One turn moves every row onto another: examples first, then more rows asked:
Nugom: [-1.96 -1.18 -0.35 -1.53  1.45  4.70 -0.47 -2.71  0.04  3.44 -2.46 -0.10
 -3.06 -1.42  1.01]
lema: [-0.89  0.49 -1.11 -0.83  1.38  4.86 -1.15 -2.90 -0.13  4.27 -1.78 -1.25
 -2.30 -1.54 -1.48]
Tigiv: [-1.10  1.95  0.13 -0.74 -2.54  2.43 -0.77 -1.96  1.56  4.31 -0.58 -0.44
 -1.66  0.59  1.99]
Lela: [ 0.77  2.03 -0.32  0.52  0.76  3.14 -0.34 -3.48  1.30 -0.03  1.40  0.24
 -2.12 -1.40 -0.39]
muku: [ 1.14  1.86 -0.70 -0.09  0.80  3.46 -0.80 -3.68  0.27  0.37  1.58 -0.06
 -2.50 -1.78 -0.15]
lov: [-0.30  2.13 -0.27  0.37 -1.67  1.65 -0.17 -2.65  1.57  4.51 -0.75 -0.91
 -1.92  0.82  2.48]
giz: [ 0.96  2.26 -0.10  0.77  1.46  2.46 -0.14 -3.71  1.39  0.87  1.69  0.77
 -2.89 -1.24  0.12]
midam: [ 0.64  1.57  0.99 -0.68 -0.60  3.40  2.38 -0.04 -0.05  4.21 -0.88 -0.17
 -1.18  0.61  1.13]
Tof: [-3.35  0.67  0.16 -0.76  2.57  3.84  0.20 -2.81  0.08  3.82 -1.18 -0.58
 -3.49 -0.81 -1.13]
gul: [-1.47  1.77 -0.61 -2.15  3.38  4.01 -0.16 -1.49 -0.16  0.88  0.70 -2.40
 -0.36  0.58  1.91]
nubuk: [-3.58  0.24 -1.21 -1.22  1.36  1.10 -0.73 -1.47  0.70  0.76 -1.91 -1.43
 -0.14  0.94  1.34]
kem: [-2.48  0.08 -1.77 -0.30  1.94  0.56 -0.26 -1.98  0.70  0.76 -1.77 -1.72
 -0.36  0.86  2.05]
piva: [ 0.84  1.70  0.53 -0.04  0.01  2.72  2.05 -0.81 -0.72  4.97 -1.13 -0.66
 -0.98  1.22  1.07]
naf: [-1.38  0.38 -1.57 -0.69  0.72  4.32 -1.44 -3.09  0.14  4.16 -1.83 -1.29
 -2.56 -1.58 -1.20]
Buni: [ 1.24  0.88  1.85 -0.98  0.31  2.41  1.65  0.04 -0.33  4.17 -0.80 -0.42
 -0.74  0.89  0.17]
gegak: [-3.14  0.47 -1.02 -0.80  1.64  0.75  0.01 -1.39  1.11  0.71 -1.44 -2.30
 -0.26  0.93  1.49]
fesif: [ 0.35  3.03 -1.42 -0.24  1.12  2.80  0.20 -2.93  1.34  0.64  2.08  0.30
 -2.34 -2.00  0.51]
Nisa: [-0.71  0.56 -1.28  0.51  0.89  0.96  1.45 -0.94  0.09  0.74 -0.83  1.52
 -1.11 -1.24 -1.71]
ker: [ 0.11  0.51 -0.12  1.39  1.34  1.04  1.36 -2.06  0.19  1.05 -0.75  1.83
 -1.46 -0.51 -1.78]
Temi: [-0.39  1.76  0.40 -0.14 -2.26  2.36  0.21 -1.73  1.86  3.95 -0.49 -0.60
 -1.95  0.18  2.67]
gak: [-1.34  1.99 -0.24 -1.73  3.59  3.00  0.66 -1.65 -1.05  1.55  0.46 -3.19
 -0.94  0.89  0.92]
gure: [ 0.01  1.53  1.11 -0.56 -1.59  1.43 -1.08 -2.38  2.16  3.66 -0.15 -1.00
 -2.21  0.22  2.28]
miz: [-0.42  1.37 -1.16 -1.11  4.20  3.09  0.66 -1.82 -0.23  1.10  0.20 -2.31
 -0.52  0.70  2.47]
Kifa: [-0.84  1.72  0.47 -0.87 -1.99  2.08 -0.10 -2.41  1.13  4.05 -0.06 -0.61
 -3.07 -0.04  3.01]
nes: [-0.12 -0.10 -0.70  0.43  0.27  1.61  0.29 -2.06 -0.72  0.36 -1.28  1.21
 -1.51 -1.11 -2.10]
nosug: [-1.63 -0.67 -0.31 -1.86  1.73  5.22 -0.50 -2.82  0.16  3.66 -1.92 -0.44
 -3.36 -1.38  1.31]
rure: [-0.10  0.34 -0.50  0.76  0.73  1.81  0.89 -1.76  0.46  0.24 -0.75  1.24
 -0.94 -0.83 -2.21]
pafov: [ 0.15  2.35  0.02 -0.14  0.56  3.36 -1.00 -3.61  1.30  0.58  1.85  0.96
 -2.41 -1.51 -0.27]
Katob: [ 0.01  0.72  1.38 -1.04 -0.28  2.87  2.48 -0.12 -1.19  4.40 -0.99 -0.08
 -1.83  0.39  1.02]
dunak: [-0.57  0.46 -0.04  0.22  0.66  2.14  0.65 -1.48 -0.09  0.75 -0.60  2.02
 -1.29 -0.88 -2.57]
nani: [-0.74  2.05 -0.11 -1.16  2.77  4.10  1.43 -2.22 -0.58  0.75  0.06 -2.56
 -0.35  1.70  1.84]
karo: [-3.66  0.68 -1.23 -0.79  1.15  0.57 -0.62 -2.17  0.41  1.29 -1.43 -2.52
 -0.99  0.91  1.02]
gal: [-1.19  1.85 -0.18 -1.41  3.47  3.20  0.81 -1.23  0.25  0.82  0.39 -3.13
 -0.25  0.80  1.76]
med: [-3.56  0.98  0.05 -0.96  2.21  3.97 -0.42 -3.32  0.79  3.84 -0.88 -0.80
 -3.88 -0.90 -0.67]
danu: [-3.25  0.56 -1.12 -0.28  0.38  1.27 -0.01 -2.57  0.68  0.36 -2.01 -1.81
 -0.44  1.77  1.43]
Vob: [ 0.30  1.86  1.05 -1.24 -0.34  3.77  1.48 -0.05 -0.70  4.74 -0.76 -0.26
 -0.80  0.99  0.53]

danu moves to gure
Vob moves to dunak
Now these:
Katob moves to nes
ker moves to kem
Lela moves to gal
lema moves to Tof

One turn moves every row onto another: examples first, then more rows asked:
Liv: [-1.29 -1.99 -0.11  0.12 -1.81  1.58 -1.91  0.94  2.95  1.40  1.39 -0.57
  1.52  0.40 -1.33  1.13  0.91 -0.42 -0.61  0.22  0.13  1.15 -0.32 -1.66
 -1.20 -1.32]
zipu: [ 0.81  0.41  0.43  0.25 -1.51  0.18 -1.94  1.75 -0.13  1.26  0.13  0.13
 -2.41 -3.76 -2.16  0.26 -0.33 -0.86 -0.16 -1.69  1.03 -0.41 -1.46 -1.17
  1.56  2.26]
Raz: [-0.11 -1.68  2.02 -0.09 -0.21  1.46 -0.49  3.05  0.18  0.48  0.04 -4.63
 -0.72 -0.69 -0.33 -0.62 -1.28 -0.77 -1.53 -2.69 -1.87  2.04  0.89 -1.05
  1.39  2.17]
Mon: [-2.70 -0.23 -0.23 -0.54 -2.24  1.67 -1.49  2.21  2.19  0.33  0.60 -1.56
  0.80 -0.13 -2.05  0.95  1.48 -0.05 -2.52 -0.39 -0.81  0.77  0.76 -0.62
 -0.46 -1.68]
sute: [ 1.45 -1.02  1.12  0.84 -0.74  0.15 -0.27  2.24  1.14  0.93  1.44 -3.17
 -0.28 -0.36  1.39 -1.47 -1.70 -1.23 -0.33 -3.10 -0.42  1.02  0.90 -2.67
  0.63  1.52]
nono: [-1.84  0.36 -0.72 -0.22 -2.52  0.93 -1.46  1.87  2.56  0.43  1.37 -0.92
  0.95 -0.03 -1.04  0.51  1.22 -0.10 -1.83 -0.65 -0.11  0.35  0.85 -1.50
 -0.72 -2.22]
makiv: [ 0.60 -0.18  0.46  0.11 -1.16  0.06 -1.88  1.50 -0.86  1.73  0.65  0.12
 -2.65 -3.75 -2.32  0.27 -0.46 -1.39 -0.94 -1.64  0.88 -0.10 -0.96 -1.22
  1.95  3.08]
takan: [-2.34 -0.55 -0.58 -0.49 -1.87  0.90 -1.16  1.59  1.59  1.04  1.91 -1.18
  0.90  0.15 -1.61  0.41  1.19 -0.74 -2.96 -0.44 -0.20  0.75  1.75 -1.52
 -0.43 -1.32]
Lof: [-0.32 -0.16  0.78 -0.21  1.53  1.02 -3.09 -1.68 -2.08 -1.82  1.14  1.03
 -1.16 -1.52 -1.13 -0.62 -2.12 -1.12  0.79 -3.53 -0.77  1.08  0.44 -0.20
  0.39  2.56]
Rem: [-0.54  0.84  0.96 -1.91  0.17  0.72 -3.12 -0.64 -2.19 -1.29  0.09  0.61
 -2.28 -1.70 -1.79 -1.00 -1.63 -0.83  0.77 -3.83 -1.42  1.27  0.04  0.15
  0.71  2.44]
doki: [-2.49 -0.47  0.70 -0.16 -0.92  2.31 -1.73  1.17  3.05  0.09  0.62 -1.23
 -0.19  0.88 -1.91  2.43  0.93 -0.14 -1.74  0.22 -2.05  0.36 -0.61 -0.49
 -0.85 -1.01]
rusi: [ 0.02  0.92  0.67 -1.63 -0.06  0.27 -2.81 -0.95 -1.92 -0.91  0.77  1.04
 -2.29 -1.68 -1.19 -1.65 -1.79 -1.17  1.05 -3.95 -0.78  0.80  0.04 -0.55
  0.41  2.33]
lin: [-1.80 -2.58  0.21 -0.34 -1.52  2.01 -1.76  0.98  2.50  1.38  1.03 -1.08
  1.25  0.52 -1.91  1.40  1.32 -0.65 -1.67  0.45 -0.49  1.59  0.01 -1.11
 -0.77 -0.62]
tazuk: [-1.82  0.27  0.05 -0.45 -0.42  4.08 -0.01  0.22  1.21  0.21  1.01 -0.49
 -2.21  0.26  0.41  2.44 -1.00  0.74 -0.10 -2.80 -3.24  0.05 -1.55 -2.49
  1.38  0.50]
dizu: [-0.03  1.45  0.74 -1.40 -0.36  0.43 -3.12 -0.31 -1.69 -1.37 -0.17  0.95
 -2.32 -1.99 -1.39 -1.22 -1.68 -0.68  1.61 -3.92 -1.26  0.74 -0.80  0.04
  0.45  1.95]
Loti: [-1.57 -1.79  0.34  0.03 -1.80  2.08 -1.86  1.35  2.81  0.87  0.28 -1.07
  1.27  0.20 -1.78  1.64  1.11 -0.12 -0.76  0.36 -0.68  1.27 -0.64 -0.82
 -0.98 -1.26]
zafe: [-1.36  0.29 -0.18 -0.21 -0.33  3.51  0.08 -0.17  1.13  0.61  1.77 -0.22
 -2.01  0.63  1.15  2.04 -1.09  0.36 -0.11 -2.69 -2.52  0.02 -1.21 -3.20
  1.23  0.49]
tates: [ 0.35  0.99  0.79  0.31  0.76  1.07 -3.11 -1.27 -1.18 -2.18  0.41  1.29
 -1.11 -1.80 -0.78 -0.70 -2.02 -0.55  1.81 -3.80 -0.75  0.54 -0.61 -0.44
 -0.23  1.63]
Gim: [-1.34 -0.45 -2.24  0.78  1.93  0.09 -1.35  1.85 -1.43 -1.00 -1.33 -1.33
  0.56 -1.57  0.31 -2.11 -1.96  0.33  0.50 -2.73  1.50  0.91 -0.02 -0.34
  0.30  1.08]
mul: [ 0.61 -2.51 -0.57  1.16  1.53  1.78 -1.83 -0.42 -1.55 -0.09 -0.68 -0.65
  0.82  0.82 -0.65 -0.50 -0.74  0.07 -0.36 -4.09 -0.22 -0.09  2.44 -0.20
 -1.65  2.74]
foz: [ 1.22 -1.28 -0.79  1.83  0.58  1.72 -1.83  0.00 -0.39 -0.83 -1.59 -0.08
  0.82  0.40 -0.14 -0.75 -0.64  0.99  0.88 -4.41  0.03 -0.70  1.16 -0.17
 -2.04  1.56]
Zib: [ 0.27 -1.75 -0.26  1.31  0.98  2.70 -2.15  0.43 -1.18 -1.09 -2.47 -1.09
  0.49  0.18 -1.47 -0.16 -0.38  1.21  0.07 -4.04 -0.81 -0.11  1.30  1.10
 -1.62  2.08]
tis: [-1.70 -0.57 -1.94  0.82  2.22  0.30 -1.45  2.01 -1.62 -1.10 -1.56 -1.77
  0.57 -1.55 -0.28 -1.99 -1.83  0.60  0.10 -2.55  0.87  1.24 -0.02  0.15
  0.42  1.34]
derab: [-1.18 -0.12  0.27  0.19 -1.03  1.43 -1.28  0.42  3.83  0.49  1.74 -0.26
  0.02  1.25 -0.47  1.66  0.80 -0.38 -0.81 -0.14 -0.88 -0.35 -0.52 -1.92
 -1.39 -1.48]
Gopo: [-0.78  0.43  1.06 -0.02  1.11  1.81 -3.30 -0.99 -1.85 -2.60 -0.19  0.52
 -1.25 -1.90 -1.70 -0.10 -1.74 -0.33  1.14 -3.60 -1.79  1.11 -0.30  0.70
  0.39  2.10]
Pilo: [-1.47 -0.87 -2.13  0.73  2.36  0.16 -1.19  1.63 -1.84 -0.80 -0.94 -1.47
  0.71 -1.36 -0.03 -2.28 -1.88  0.08 -0.06 -2.72  1.20  1.08  0.39 -0.54
  0.60  1.44]
vid: [-2.24 -1.24  0.59 -0.43 -0.30  1.76 -1.27  0.20  2.65  1.03  2.46 -0.80
 -0.05  1.42 -1.49  1.99  0.63 -1.09 -2.43  0.28 -1.27  0.39  0.55 -1.72
 -0.51 -0.29]
sepev: [ 0.35  0.03  0.61  0.10 -1.36  0.63 -2.09  2.00 -0.72  1.17 -0.30 -0.53
 -2.86 -3.96 -2.69  0.58 -0.35 -0.73 -0.83 -1.66  0.51  0.17 -1.34 -0.61
  2.16  2.63]
Vomur: [-1.79 -0.30  0.10 -0.60 -0.05  4.05 -0.07 -0.11  0.81  0.75  1.77 -0.38
 -2.11  0.60  0.49  2.26 -1.20  0.25 -1.00 -2.63 -2.80  0.47 -0.86 -2.76
  1.53  1.07]
lalot: [ 0.86 -0.08  1.55  0.97 -1.39  1.09 -0.62  3.64  1.74 -0.28 -0.99 -3.97
 -0.61 -1.21  0.76 -0.83 -1.41  0.20  0.55 -3.16 -1.48  1.12 -0.59 -1.11
  0.66  0.92]

nono moves to takan
Rem moves to dizu
tazuk moves to zafe
Now these:
Zib moves to foz
Raz moves to lalot
Gim moves to Pilo
Gopo moves to tates
Loti moves to Liv
vid moves to doki
zipu moves to makiv

